In the rows, 128 means zero.
One turn or mirror swaps these rows in pairs. Which row does each one swap with?
les: [131 108 156 116 126 110 143 117 154 136 159 116 127 101 107 163 154]
ket: [121 142 135 126 104 142 113 144  98  95 108 132  95 129 116 124 150]
segog: [131 133 171 138  96 126 127 142 101 134 130 118 102 132 127 114 157]
zuzi: [121 133 145 145 113 138 109 154 165 117 107 159 102 130 131 166 147]
kiru: [ 91 121 112 149 137 129 134 139 136 100 108 122 101  96 126 122 154]
lifi: [145 146 125 109 115 123 141 160 121 115 121 108 141 103 147 139 161]
Fel: [146 129 145 105 138 133 131 166 124 114 106  96 119 122 141 156 162]
gis: [116 140 136 151 130 133 122 127 103  76 140 128 119  95 128 156 151]
kalu: [114 122 153 135 149 133 127 116 121 151 109 131 141 126 143 157 140]
til: [105 120 167 121 143 132 125 172 128 146 138 118 105 119 139 167 141]
los: [125 142 127 147 150  95 141 143 132  74 126 126 112 120 113 133 152]
sugot: [111 147 135 150 149  96 134 148 136  79 126 133 113 119 122 130 151]
Zubo: [112 122 142 140 112 127 133 138 173 116 118 147 140 110 124 177 169]
sades: [120 119 165 147  96 142 163 130 120 147 130 119 118 136 113 151 140]
risud: [130 127 129 114 153 159 139 130 139 145 134 134 132 114 106 123 129]
kudog: [151 115 163 104 116 111 112 147 149 126 147 120 115  92 103 131 162]
mef: [117 130 139 134  99 121 131 163 107  94 118 142 114 144 118 150 181]
Gov: [107 128 147 131 118 123 132 135 150 163 138 142 102 102 106 170 175]
nabug: [119 130 171 128 140  92 144 135 140 142 111 117 115 140 121 165 138]
zer: [123 131 135 136 112 122 142 139 118 113 100 108  97 107 131 185 174]
kapi: [121 155 121  93 131 129 118 151 127 123 110 113 119  92 110 133 145]
salal: [135 118 130 155 138 146 147 142 133  97 157 119 136 115  98 118 145]
deg: [102 118 132 135 131 135 139 140 155  95  91 135 117 118 109 170 181]
vamaf: [129 119 139 129  98 116 142 143 139 123 112 171 106 125 119 118 179]
famuz: [130 103 145 120 133 118 103 137 148 130 113  96 143 125 102 139 163]
tezin: [136 131 137 122 148 156 143 130 128 151 126 142 124 113 109 122 121]
buf: [117 106 140 121  97 106 134 135 128 141 106 105 132 107  95 125 149]
rel: [141 124 115 139 112 115 166 134 124 109 136 151 113 128 147 120 168]
danu: [139 139 149 145  96 146 143 128 128 111 139 141  85 105 123 169 136]
Mazo: [101 124 146 139 108 104 152 121 116 145 117 130 105 113 141 151 128]
gino: [109 112 157 149 136 132 114 130 145 116 146 143 131 119  85 117 166]
sefu: [127 128 131 126 128 102 153 142 126 136 149 158 120 133  83 151 171]
Povef: [120 118 129 142 158 112 126 149 136 100 165 139 129 100 124 137 130]
Tuku: [107 139 173 126 141  92 135 139 138 139 112 111 117 131 129 156 137]
nes: [139 129 119 119 154 150 143 125 139 140 131 146 134 109 109 124 132]
bosut: [134 114 121 128 173 133 129 156 142 121 117 126 138 120 125 158 170]
kif: [170 115 130 150 114  96 130 126 140 127 134 108 103 122 117 132 152]
migil: [116 110 160 122 141 147  90 136 147 129 118 132 126 133  94 146 143]
Bufu: [150 136 111 139 135 124 126 154 128 125 140 126  99  99 141 116 174]
nagen: [133 136 147 151  96 154 140 129 129 105 137 139  82 112 122 159 133]
Numu: [134 138 150 155 106 152 138 129 129 104 138 145  86 101 109 154 127]
Guma: [136 108 148 148 109 118 122 182 132 101 146 154 125 132 115 140 155]

bosut pairs with zer
Guma pairs with buf
zuzi pairs with kapi
mef pairs with famuz

